The rows of R fall into 3 groups, which share some directions, and each row is roughly a mix of its group's hidden directions, except some rows that fit no group.
R (93 x 10):
[[-12.4  49.6  -1.7  -1.7  -5.7  15.5  26.3  -0.4  22.6 -12.3]
 [-10.8  -4.1 -40.9  -8.9 -39.7   4.3  21.1  14.5   5.8   8.7]
 [ -5.9 -22.3 -35.6 -24.4 -30.3  -2.4  29.9  -4.7  -1.1   2.4]
 [ 23.0   1.5 -43.6 -18.9  12.8 -14.9 -10.6 -24.8  18.0   4.2]
 [-12.1  46.4 -10.0   6.2 -15.2  13.4  31.6   4.7  16.1 -10.9]
 [ 20.3  28.0  12.6  -9.4  39.9 -11.4  18.6  17.9  16.5 -12.1]
 [ -3.6   4.5 -31.0  26.7 -22.7 -36.7 -10.2  -7.4 -19.1 -12.6]
 [ 10.2  18.5  -8.2 -14.9  38.8  20.1 -18.7 -11.3 -17.4 -28.7]
 [ 13.1  31.5 -20.4 -13.8  21.3   4.4  -9.7 -36.1 -10.7 -22.3]
 [-15.4  -9.4 -41.5 -10.1 -38.9   0.2  19.0   6.1  10.3   9.2]
 [  6.8 -19.6  32.7 -20.5  35.6   7.0 -19.5 -23.3  -3.1   8.8]
 [ -4.7  11.8 -37.0   6.6 -38.0  -1.4  25.3  24.1   1.1  -3.4]
 [ -6.5  42.8  15.8 -23.9 -21.3  14.3  15.1  -6.9  -6.4 -24.0]
 [  5.7 -42.2  27.4 -11.6 -13.8 -15.7 -17.5   7.2 -25.1  10.9]
 [ 12.0  34.8 -24.5  -5.1  38.7  11.3  -1.5 -17.7   6.4 -16.7]
 [ 16.5 -18.4  14.6 -25.8  13.0  -2.4 -28.2 -10.3 -38.5 -13.9]
 [ -8.0  15.6  22.6 -32.2 -20.2  24.9  -4.2   3.6 -18.1 -31.8]
 [ -3.8   2.4  52.1   2.4  -4.0  22.5  26.6  16.5  -1.7   1.9]
 [  1.0   1.4  45.3 -14.9  19.8  32.7   3.9   5.1  17.4  12.9]
 [  6.3   8.0  35.0  -5.7  32.6  -1.7 -42.2  -3.0  -2.8   3.9]
 [  8.0 -50.4 -12.9  18.9   8.1 -13.9 -15.6  11.6  -1.4  22.0]
 [ -4.5   1.1 -52.1   2.8 -10.5 -22.3 -21.6 -17.7   0.9 -10.5]
 [-15.2  43.5   5.6  -3.4 -25.4  12.2  30.0   5.1  15.4 -11.3]
 [  0.8 -36.8 -10.4  23.4 -14.9 -21.9   5.6   9.7  17.4  33.2]
 [-12.7   1.8  43.4  15.5  -5.8  14.4  25.5  29.4 -14.3  -0.3]
 [ -9.6 -32.4  34.6 -14.5 -21.9   7.9 -15.5  20.2 -21.8  -5.5]
 [ -9.4  51.6   0.7 -10.7  -5.1  19.5  17.4  -5.8   3.3 -25.1]
 [ 11.4  41.9  12.6  22.4  -5.3 -13.6  -6.8   9.5  -5.3 -36.4]
 [ 25.2  22.8  -5.1 -18.3  35.2 -16.7  22.9   6.6  23.1 -10.5]
 [ 11.9  11.0  35.1  -2.4  21.6   2.2  29.7  34.1  -9.9 -11.6]
 [-11.4 -37.9  30.8  -5.7 -35.2  -3.9  -8.5  14.6  -8.2   9.7]
 [-15.8  18.7 -22.6  41.0 -29.5  -1.1  -9.1  19.4  11.1  -2.6]
 [ -8.7   4.5 -41.5  21.0 -16.9 -30.1 -21.1 -13.8  -7.9 -10.0]
 [-15.6   3.3 -39.1   6.0 -38.7 -10.5  24.9   1.1  13.3  -4.4]
 [ 24.1  28.0   2.1 -11.7 -22.0   6.5   7.7  24.7 -21.4 -33.0]
 [ 18.3  27.8  36.0  16.8  25.6  -1.9 -17.9   8.3 -11.8 -19.4]
 [ -9.7  26.4  -5.8  49.1 -15.1   5.6 -14.3  21.8   8.1  -3.2]
 [-21.4   2.5  21.9 -19.9 -30.6  31.1  -8.1   7.0  -5.4 -29.3]
 [  3.2 -16.6  26.8 -47.4   8.6 -17.8 -16.4   1.3   8.2  16.2]
 [ 12.3  45.1  13.0  23.1  -0.7 -14.0  -1.2  14.3  -5.3 -30.4]
 [  5.5  11.9  30.0 -24.2  22.5  -0.6 -45.3  -2.9   1.0   4.6]
 [-24.5  -5.4 -12.3  30.6 -36.6 -11.1  -5.8   5.8 -29.9 -10.6]
 [ 12.5  36.9 -32.7  11.0  30.7  -5.4  10.7 -20.7   2.7  -4.5]
 [ -7.6 -28.0  15.1 -27.7  25.5   3.8 -18.3 -27.1  10.0  23.9]
 [  5.3 -11.0  25.3 -29.3   3.8  46.0   8.1  -5.0  15.7  11.3]
 [ -7.3 -31.8   0.1  24.4 -31.5 -15.3  12.2  22.6   4.5  26.1]
 [ 21.3  32.9  34.3   8.1  23.2   2.3 -15.6  16.9 -11.7 -15.9]
 [ 17.6  20.4 -29.7  -8.7  30.8   4.6 -13.6 -30.3  -8.9 -20.2]
 [ -6.0  19.6  17.6  48.0  20.7   7.1 -18.6  12.2  10.9  11.1]
 [ 22.2   6.0 -38.8 -15.9  14.1 -25.9  -7.0 -25.1  20.3  -0.7]
 [-22.4   6.9 -23.9  27.9 -28.5 -13.5 -16.2   0.3 -21.3 -25.3]
 [ 10.9  26.5  -9.6  29.8  -4.3 -17.5  13.0  -9.9  37.8 -20.5]
 [  9.7   4.4 -47.8  -0.8  -6.3 -28.6 -16.1 -25.1   4.8  -8.8]
 [ 15.8   5.4 -43.9   0.8  -0.5 -39.0  -9.3 -19.7   2.1  -6.9]
 [  7.5  -0.6 -47.4   3.1  -7.6 -35.6 -13.2 -20.3  -0.4  -4.2]
 [  0.4 -10.7  22.6 -30.7 -14.7  19.6 -16.8  12.2 -30.5 -26.6]
 [ 11.4  44.8  12.5  16.6  -3.4 -18.5  -5.0  11.6  -4.8 -33.9]
 [-10.8 -25.4 -28.2  13.8 -30.5  -3.7 -25.8 -13.2 -24.4  10.9]
 [ -6.2 -12.9 -36.7 -20.3 -33.4  -8.8  32.7  -2.9   1.4  -2.2]
 [  8.8 -46.6   2.8   9.4   9.7 -23.9 -22.8  -8.2  -8.7  24.0]
 [-13.3  -9.0  49.8   3.1  -5.2  32.9   7.9  12.2  -4.1  12.9]
 [-11.4 -11.0  47.3  -5.6  -0.7  36.6   6.9  15.8  -4.6   8.5]
 [  8.0  10.6  37.0  -3.5  34.4   5.0 -37.7   1.4  -2.2   7.4]
 [ -7.9 -11.7  47.7   1.4  -5.8  33.5  11.7  14.5  -8.2  14.2]
 [  5.3  49.7 -22.0   6.9  21.3   0.0  17.1 -19.0   1.7 -10.1]
 [ -8.8  38.9 -21.1  17.1  -1.7   4.4  28.4  -2.5  32.8   2.4]
 [-11.6 -32.7   6.9 -27.2  19.4   1.0 -19.6 -26.6  10.1  26.2]
 [ -8.9 -25.5  32.8 -21.1 -20.2  11.2 -20.0   8.7 -27.7 -15.0]
 [ -7.0 -33.2  10.5 -31.6  22.0   3.6 -12.4 -27.4   8.0  22.8]
 [ -8.7  48.6  -8.9   1.4  -7.0  17.6  29.2   9.4  13.3 -15.9]
 [  1.1 -14.5  20.9 -23.0   7.6  49.3 -18.7  -7.2   6.7  11.6]
 [ 20.6   1.0 -41.8 -16.7  14.0 -17.2 -15.9 -25.8  18.8   5.8]
 [  7.3  22.2  18.7 -13.5  31.6   1.5  32.6  18.5  27.2  -4.6]
 [ 16.0  38.6 -26.0  -0.7  37.2   0.4   5.9 -17.1  -1.2 -11.0]
 [-28.6 -10.0  27.0  21.6 -20.6  25.0 -10.1  17.6 -25.8  -1.0]
 [-20.2  -4.0  41.8  14.8 -11.6  20.2  18.6  26.7 -15.7   1.6]
 [ 10.3  29.4 -11.6 -20.5  19.4  11.9 -12.2 -27.9 -18.4 -30.7]
 [ 14.1  10.7 -44.3   3.8  -2.5 -36.9  -7.2 -20.3   5.9  -9.8]
 [-18.0 -21.9 -37.8 -12.5 -33.6   2.0  19.0  -8.7  13.5  10.6]
 [-15.5   1.9 -29.6  28.0 -28.9 -17.6  -3.7   8.8 -28.4 -17.4]
 [ 18.3   4.5  41.1  -5.1  37.9  -1.4 -18.7  -8.1 -14.1 -10.8]
 [  8.7 -15.0  -2.0 -61.5  -1.5  -0.2   3.5  -9.9  -6.0   3.8]
 [ 19.2  -1.8  23.3 -29.2  23.6  30.5  11.1  -4.5  23.9  16.9]
 [ 10.2   3.8 -43.0   0.5 -11.3 -32.2  -9.1 -30.5   9.2  -3.3]
 [-18.5  13.4  17.3  36.8 -20.9 -32.4  13.9   9.6 -12.8 -11.7]
 [ 15.0  11.6 -45.2  -2.3  10.5 -33.0 -10.2 -18.3  13.1  -4.9]
 [ 12.0  40.9  12.4  26.3  -1.3 -16.2  -2.5  12.5  -7.8 -33.0]
 [-22.1  -8.2  40.9   5.4 -12.2  37.0   9.2  17.2  -8.2   4.0]
 [ -5.7  53.2  -8.3  -3.0   2.7  15.9  24.6  -1.1   9.9 -18.5]
 [ -5.4  49.4  -9.5   2.6   2.2  16.1  29.9  11.9  16.3 -10.9]
 [ -5.2 -28.6 -23.1 -46.2 -13.7  -0.5  13.4  -9.9   2.0  16.2]
 [ 24.6   8.3  36.4 -23.0  29.4   0.1 -17.8  -0.7 -19.6 -12.6]
 [  0.1 -14.8 -16.7 -54.9  -8.1  -3.3  19.1  -8.7   4.1  14.1]]

Here is one row of each group, with its name. Which group are the others in?
[ -8.3 -31.7  10.7 -27.9  24.1   1.5 -19.3 -24.9   7.7  25.4]
(85)
[ -6.3 -10.2 -41.8   6.1 -19.9 -21.0 -24.7 -28.9   1.9   6.6]
(95)
[-15.2   8.1 -19.1  30.2 -10.9   5.5  26.1  21.1  34.7  14.0]
(56)

[ 12.7  30.1 -16.4  -2.7  48.4   6.9  -6.5 -15.0  -4.0 -15.0]
(56)
[-24.4   0.5  14.8  27.0 -38.7   5.1   1.7   7.8 -27.3 -19.1]
(95)
[ -9.2 -38.8 -20.1 -17.2  -6.4   2.0  34.1 -23.7   5.2  12.7]
(85)
[ 19.7  20.6  40.2  10.9  33.6   3.2 -14.3   4.2 -12.5 -13.4]
(85)
[ 12.6  21.8  -4.4  19.0  13.2 -51.9  15.6  -1.8  10.6   0.3]
(95)
[  5.9 -51.1   2.5  -5.3  -5.8  -5.6 -32.4  -4.7 -20.7   2.5]
(56)
[ 11.8 -26.7 -22.5  25.2  13.1 -29.0  -5.1 -13.7   9.7  30.6]
(56)
[  7.1  13.4  33.5 -20.8  20.7  -1.1 -44.1  -7.8   0.5  -4.7]
(85)
[ 18.1   4.8   2.2 -57.9 -10.7   9.8  14.8   1.2  -5.9  -8.8]
(85)
